A single turn carries every row of the set below to another of its rows. Some are shown first; where does it send the rows asked next?
k_256: [ 0.87 -3.11 -0.42 -0.62  1.53  0.68 -1.81  2.79 -1.69 -0.54 -4.54 -1.37
  2.31  2.73  0.05  0.44  0.61 -0.81  0.88 -0.39  0.88  1.84 -0.79]
k_556: [ 1.29 -1.62  1.37 -1.41  1.73 -0.55 -0.63  4.84  0.26  0.63 -1.49 -2.83
 -0.79 -0.56  2.89 -0.26 -0.31  2.77  2.64  1.03 -1.86  2.08 -0.89]
k_595: [-2.08 -1.61  0.63 -2.17  4.52  0.40  0.01  1.09 -1.13  3.42 -2.47 -2.27
 -0.07  1.81 -0.20  1.01  0.94  0.81 -0.30 -0.54 -0.44 -3.95  0.30]
k_889: [ 0.01  0.85  1.67 -1.84 -2.52 -0.32 -0.45  0.23  3.32  2.09  0.25  2.14
 -4.45  0.68 -0.22 -0.06 -0.17  1.51 -0.08 -2.12 -0.13  0.08 -0.92]
k_66: [ 0.41 -1.67 -0.85 -1.27 -2.70  1.09 -0.84 -1.71  2.66  2.73 -2.68 -0.23
 -4.17  0.22 -0.46 -1.22 -0.89  1.28  0.53 -1.58  1.13 -0.67 -2.53]
k_854: [ 0.05  2.58  1.32 -0.16 -3.18  1.80 -2.54  1.34  1.25  1.95 -2.39  3.98
 -1.10  1.03  2.13  0.37 -0.79 -0.47 -0.98  0.74  1.05 -0.08 -0.31]
k_800: [ 0.46  3.46  0.86 -0.67 -3.55 -0.16 -2.40 -1.11  2.32 -0.03 -0.89  2.71
 -1.61  0.98 -0.11  1.19  0.46 -0.67 -1.04 -0.20  0.73  1.12  0.88]
k_944: [ 1.21  3.81 -2.52 -0.27 -1.38  0.16 -2.17 -0.72  2.04  1.39 -0.38  0.99
  0.45 -1.15 -0.07  0.78 -0.32  0.30 -0.90  1.33 -1.24  2.21  1.83]
k_179: [-1.12  2.61  1.16 -0.34  1.48  0.61 -2.83  0.41 -1.78  1.33 -4.41 -2.73
  0.67  0.11  1.44  1.68  1.11 -0.42 -0.59  3.98  0.63 -3.32  1.30]
k_990: [-0.62  2.48 -0.73 -0.42 -3.45 -1.32 -0.04  0.29  1.00  1.20 -0.92 -4.11
 -0.93 -2.06  3.09 -0.24  1.46  2.78 -0.12  2.81  1.19 -3.05 -0.20]
k_381: [ 1.73 -0.02  1.46 -2.72  1.91 -1.59 -0.31  2.75 -0.02 -0.46  0.10 -4.27
 -1.35 -0.92  0.78 -0.65  1.90  2.25  1.73  0.66  0.19  3.52 -0.61]
k_386: [ 0.32  3.80 -1.65  0.16 -0.69  2.20 -1.53  1.64  0.58  2.00 -1.47  2.33
  0.97 -2.09  2.50  0.27  0.00 -0.68 -0.51  2.30  0.68  1.23  0.16]
k_184: [-0.70 -0.09 -0.51  1.93  1.09 -1.95 -0.10  0.62  1.88  0.20  1.95  0.75
 -2.54  3.27  1.62  0.35  2.54  0.50  0.27 -0.77  2.10 -1.06  3.06]
k_154: [ 1.64 -0.96 -0.09 -1.63  0.86 -0.33 -1.24  0.92 -0.88 -0.83 -3.76 -1.94
  2.50  2.15 -2.06 -2.02  2.27 -0.27  2.41 -1.93 -0.30  1.14 -0.15]
k_674: [-0.21  0.13  0.32  1.46  1.09 -0.02 -0.50  2.19  0.93  3.68  0.90  1.41
 -2.00  3.80  2.16 -2.19  1.58  1.59  0.27 -0.10  2.02 -2.46  1.98]
k_633: [-0.71  2.84  0.56 -0.52  0.73 -1.07 -2.97 -1.40 -0.24  0.28 -3.74 -3.34
  0.45  0.33 -0.35  1.94  1.03  0.10  0.10  2.87 -1.69 -3.18  2.63]
k_7: [ 2.21  0.04 -1.45 -1.31  2.06 -0.61 -2.50  3.25  1.14  1.33 -0.45 -1.52
  0.80 -1.36  0.72 -0.02 -1.10  1.13  1.34  1.56 -3.39  2.40  0.87]
k_654: [-1.20 -1.91 -2.36 -3.18  0.05 -0.71  1.63 -0.47  0.34  2.21  0.75 -2.88
  1.76  0.55  2.60  0.24 -0.07  1.90 -2.11 -0.92  1.49 -1.05 -1.14]
k_100: [-0.01 -1.51  0.90  1.56  0.32 -3.08 -2.53  2.72  2.00 -1.43 -0.48 -2.31
 -2.53  2.19  0.21 -2.19  2.09  0.07  2.75  1.73 -0.80 -1.81  2.14]
k_665: [-2.01 -0.65  1.72 -4.25  0.75 -0.52 -1.39 -1.24  1.44  1.51 -2.25 -4.05
 -1.61 -1.04  1.43 -0.15 -1.89  1.13 -0.07  2.07 -2.17 -2.23 -1.24]
k_624: [-0.93 -0.83  1.32  0.75 -1.12 -1.42 -2.79  3.73 -0.43 -1.54 -3.12 -3.16
 -2.20  1.40 -1.38 -0.86  2.11 -0.37 -0.09  4.02  1.57  1.42 -0.20]
k_110: [ 1.73  1.72 -0.54 -2.13  2.83  0.22 -1.37  3.26 -0.48  0.27  0.15 -1.70
  0.89 -2.90  1.31 -0.92  1.95 -0.60  1.03  2.12  0.68  2.85 -0.38]
k_572: [-0.72  0.80 -1.34  0.15 -3.26 -1.45 -0.68  0.61  1.00  1.51 -1.07 -4.17
 -1.29 -1.19  3.38  1.61 -0.15  3.07 -1.49  3.41  0.73 -2.29  0.10]
k_589: [-1.13 -0.02  1.81 -1.02 -1.64  0.90  0.07  1.88  2.10  1.22 -0.17  2.94
 -4.41  0.08  2.08  1.63  0.14  0.01 -0.73 -1.08  2.21  0.45 -2.06]
k_827: [-0.64 -0.23  1.63  0.89 -1.73 -1.37 -2.70  4.08  0.65 -0.64 -3.92 -2.43
 -1.41  1.20 -1.33 -2.89  1.48  0.72  2.35  2.95 -1.61 -0.73  0.13]
k_261: [-2.83 -0.20  2.02 -4.02  1.34 -0.29 -0.35 -0.96  0.64 -0.35 -1.95 -3.76
 -1.65 -2.08  2.62  0.93 -0.25 -0.55 -0.21  2.51  0.33 -1.64 -1.90]
k_138: [-2.09  0.91 -3.18  0.60 -1.56 -0.45  0.18  0.69 -0.88  2.02 -2.35 -1.93
  1.66  1.08 -1.72  0.16  3.13  0.64 -2.22  0.51  1.97 -3.64  0.60]
k_910: [ 0.15 -1.65  1.51  0.80  1.26 -1.15 -2.91  3.96 -0.39  1.04 -0.73 -2.34
 -2.81  2.74  0.87 -2.83  2.04 -0.16  0.29  3.48  2.95 -1.03  0.64]
k_364: [ 1.97 -4.00 -1.33 -0.96  0.05  1.27 -2.96  1.11 -0.18  1.59 -5.27 -2.02
 -0.88  1.23 -1.29 -0.48 -0.76 -0.38  0.96 -0.23  0.95  0.20 -2.44]
k_352: [-2.48 -1.00  0.37 -1.96  4.36 -1.02  0.70 -0.31 -0.33  0.43 -1.48 -2.59
 -0.25  1.00 -0.68  2.21  2.53 -0.26  0.36 -1.28 -0.15 -3.32  0.90]
k_303: [ 0.77  1.70  0.75  0.22 -0.08 -0.02 -0.42  0.71  0.97  0.72  0.43  3.15
 -1.89  2.31  1.29  2.96  2.15  0.04 -0.59 -2.47  2.56  0.39  1.43]
k_251: [ 1.46  1.75  1.20 -0.05 -0.56  0.92 -0.90  1.45  1.08  3.62 -0.61  3.64
 -1.41  2.96  0.95  0.61  0.59  1.70  0.17 -2.66  0.49 -1.03  1.22]
k_289: [-0.87 -2.04 -0.77 -0.33 -2.11  1.14  0.27 -0.88  2.31 -0.21 -2.57  0.43
 -4.10 -1.11  1.54  0.79  0.42 -0.80  0.86 -1.18  3.03 -0.27 -3.21]
k_408: [-1.69 -1.50 -2.19 -2.70 -0.33 -0.76  2.36 -0.14  1.10  1.19  0.30 -1.99
  2.30 -0.31  3.43 -0.33  0.34  1.68 -0.02 -1.64  0.03 -2.40 -1.03]
k_929: [ 1.45 -2.07 -0.95 -0.90 -0.18  0.18 -1.39 -0.19  0.53 -1.93 -4.37 -1.90
 -0.63 -0.85 -1.41 -0.78  2.26 -2.00  3.15 -1.57  1.34 -0.15 -2.14]
k_15: [-2.57 -0.35 -3.59  1.76 -1.82 -0.60  0.07  1.46 -0.08  1.36 -2.88 -1.25
  1.85  1.08 -0.56  1.53  1.84  0.59 -1.36  0.42  0.17 -4.23  0.97]

k_854 goes to k_589
k_624 goes to k_381
And these:
k_110 goes to k_929
k_386 goes to k_289
k_138 goes to k_990
k_261 goes to k_352

A single turn carries every row of the set below to another of its rows. Some are shown first; where does it send the rows asked next?
k_260: [ 0.48  0.62  3.10  0.00 -1.34  1.80  2.58  0.35 -1.28 -0.23 -2.09 -0.40
 -0.25  0.28 -0.49  3.91 -1.28 -2.28  0.42  0.22]
k_398: [-2.29 -1.66 -0.80  0.19  0.26 -0.31  0.47 -2.75 -2.22  1.51  0.15 -0.33
 -3.02  0.62 -1.62  1.66 -1.77 -0.05 -0.38  0.66]
k_947: [-2.35 -1.46 -0.68 -0.19  1.50 -0.88  0.43 -2.48 -1.36  2.49  1.39 -1.55
 -2.41 -1.02 -2.57  0.27 -0.96 -1.21  0.60  0.27]
k_640: [-0.85  1.03 -0.65 -2.35 -1.05  0.22 -1.49  1.33  2.99 -0.17  1.44  0.80
  0.94 -2.03  1.99 -4.54  1.93  1.79 -1.75  0.71]
k_903: [ 3.14  1.23  1.61  0.52  0.66  3.74  4.24  1.59  0.67 -0.38  0.01  0.82
 -0.38 -1.52  0.49  1.44 -0.59 -0.70 -0.27  0.74]
k_879: [-3.46  2.59 -1.14  0.30 -2.42 -1.39 -4.14 -1.09  1.39  1.16  1.65 -0.60
  1.01  0.56  0.52 -1.09  1.68  0.60 -0.35  1.00]
k_872: [-4.40  1.33 -0.16 -2.55 -1.91 -1.77 -0.86  1.13  0.61 -0.69  0.65 -0.81
  1.48 -0.04  0.67 -4.35  0.26 -0.50 -1.87  1.13]
k_550: [-1.75  1.66 -0.31 -2.20 -0.79 -1.25 -0.81  1.72  2.47  0.10  1.99  1.18
 -0.07 -1.41  2.18 -4.29  1.53  2.47 -0.87  0.43]
k_86: [-0.77 -2.15 -2.40  0.33  2.05  1.66  1.77 -1.98  1.81  1.82  1.38 -0.30
 -3.31 -2.44  0.25 -0.14  0.76  0.62 -0.74  1.46]
k_551: [-3.77 -0.61  0.09 -0.14 -0.10 -0.05  3.86 -0.62 -1.17  0.26 -1.05 -2.30
 -1.24  0.10 -1.08  0.98 -1.33 -3.56 -0.34  1.63]
k_677: [-3.50 -0.16  0.52  1.23  1.11 -0.53  2.95 -0.13 -1.32 -1.29 -1.41 -2.08
 -0.60  1.01 -0.24 -0.80 -1.86 -3.47 -1.26  2.64]
k_585: [-0.10  3.11  0.04  0.31 -2.63  1.02 -3.52  0.54  3.42  0.60  1.13  0.35
  2.07 -0.80  2.03 -0.15  2.64  1.03 -0.12  0.64]
k_560: [-1.92  0.73  0.65  0.23  0.20  0.06  4.00 -0.27 -2.69 -0.18 -0.16 -0.88
 -0.81  1.29 -1.67  0.61 -2.57 -2.59 -0.37  1.55]
k_993: [-3.79  2.19  1.03 -2.40 -1.89 -2.90  0.20  1.98  0.53 -0.54  0.66 -0.07
  1.18  0.26  1.03 -3.90  0.33 -0.22 -0.76  0.65]
k_952: [-1.15  2.44  2.21 -2.52 -2.75  0.65  0.24  3.21  2.19 -1.86 -0.31 -0.26
  3.09 -0.77  2.08 -2.94  1.23 -0.89 -1.30  0.45]
k_530: [ 3.13 -0.70  0.68  0.00  1.91  2.83  0.74 -0.39  2.15  1.71  1.46  0.13
 -1.35 -3.61 -0.22  1.40  0.95  0.38  1.15 -0.62]
k_789: [-2.65  1.16 -1.33 -0.37 -1.97 -1.63 -4.41 -1.28  1.85  0.31  1.25 -0.18
  1.61 -0.62 -0.12 -2.42  1.55  0.92 -0.22  0.78]
k_67: [ 2.67 -1.01  0.18  0.39  0.72  3.17  0.38 -1.11  1.14  1.15  0.18  1.29
 -2.31 -2.05  0.59  2.82  0.40  1.83 -0.04 -0.16]
k_586: [ 0.06  0.87  3.28 -0.48 -0.25  0.95  2.77  0.86 -0.81  0.32 -1.00 -1.89
  0.63 -0.96 -1.53  2.81 -0.95 -4.04  1.52 -0.22]
k_790: [-2.56  4.16  1.39  0.05 -3.99 -0.51 -2.53  0.73  1.33 -0.31 -0.44 -0.99
  3.03  0.95  0.88  0.39  1.22 -1.44  0.08  0.77]
k_841: [-0.39 -1.27 -2.12  1.77  3.29  1.18  0.94 -1.23  1.78  0.16  0.92 -0.03
 -2.58 -1.54  1.14 -1.96  0.32  0.89 -1.75  2.26]
k_751: [ 0.37 -0.80 -2.04  0.71  2.34  1.50  2.08 -1.66 -0.47  1.73  2.23  0.73
 -3.13 -1.07 -0.64 -0.83 -0.81  1.59 -0.93  1.31]
k_460: [-2.45  2.69  1.17 -0.59 -3.27 -1.44 -2.71  0.73  1.09 -1.12 -0.46 -0.87
  3.67  0.42 -0.01 -1.04  0.80 -1.88  0.14  0.68]
k_650: [-0.68  3.06  2.21 -2.24 -2.07 -0.42  0.79  3.64  2.48 -1.10  0.49  0.65
  2.10 -0.95  2.44 -2.90  1.33  0.39 -0.47  0.19]
k_614: [ 0.54  2.47  0.72 -0.36 -2.55  0.72 -3.41  0.95  3.48 -0.58  0.43  0.68
  3.28 -1.58  1.25 -0.83  2.39  0.26  0.26  0.64]
k_464: [ 0.14  0.87  4.76 -0.29  0.26  0.95 -0.17  0.93 -1.38 -0.36 -2.35 -1.70
  0.55 -0.23 -0.23  2.40 -1.57 -3.64  0.19 -0.51]
k_409: [ 1.64  0.36  1.50  0.16 -0.06  3.80  4.19  1.25  2.36 -0.29 -1.16 -0.57
 -0.33 -2.57  1.15  2.40  0.74 -2.12  0.06  0.74]
k_684: [ 1.88  0.97  1.76  1.84  1.36  3.05  3.25  1.80  2.24 -1.93 -1.40 -0.12
  0.34 -1.42  2.18  0.60  0.24 -1.90 -0.77  1.74]
k_253: [-2.30 -1.61  0.62 -0.05  2.23 -0.90 -2.53 -2.55 -1.90  1.91  0.12 -1.44
 -2.35 -0.41 -1.36  0.10 -1.48 -0.86 -0.77 -0.03]
k_26: [ 3.15 -0.62  1.86  0.23  2.37  2.79 -2.10 -0.21  1.38  1.26  0.01  0.20
 -1.31 -3.04  1.19  1.26  0.77  0.88 -0.36 -0.81]

k_398 goes to k_560
k_550 goes to k_879
And these:
k_460 goes to k_952
k_551 goes to k_586
k_464 goes to k_684

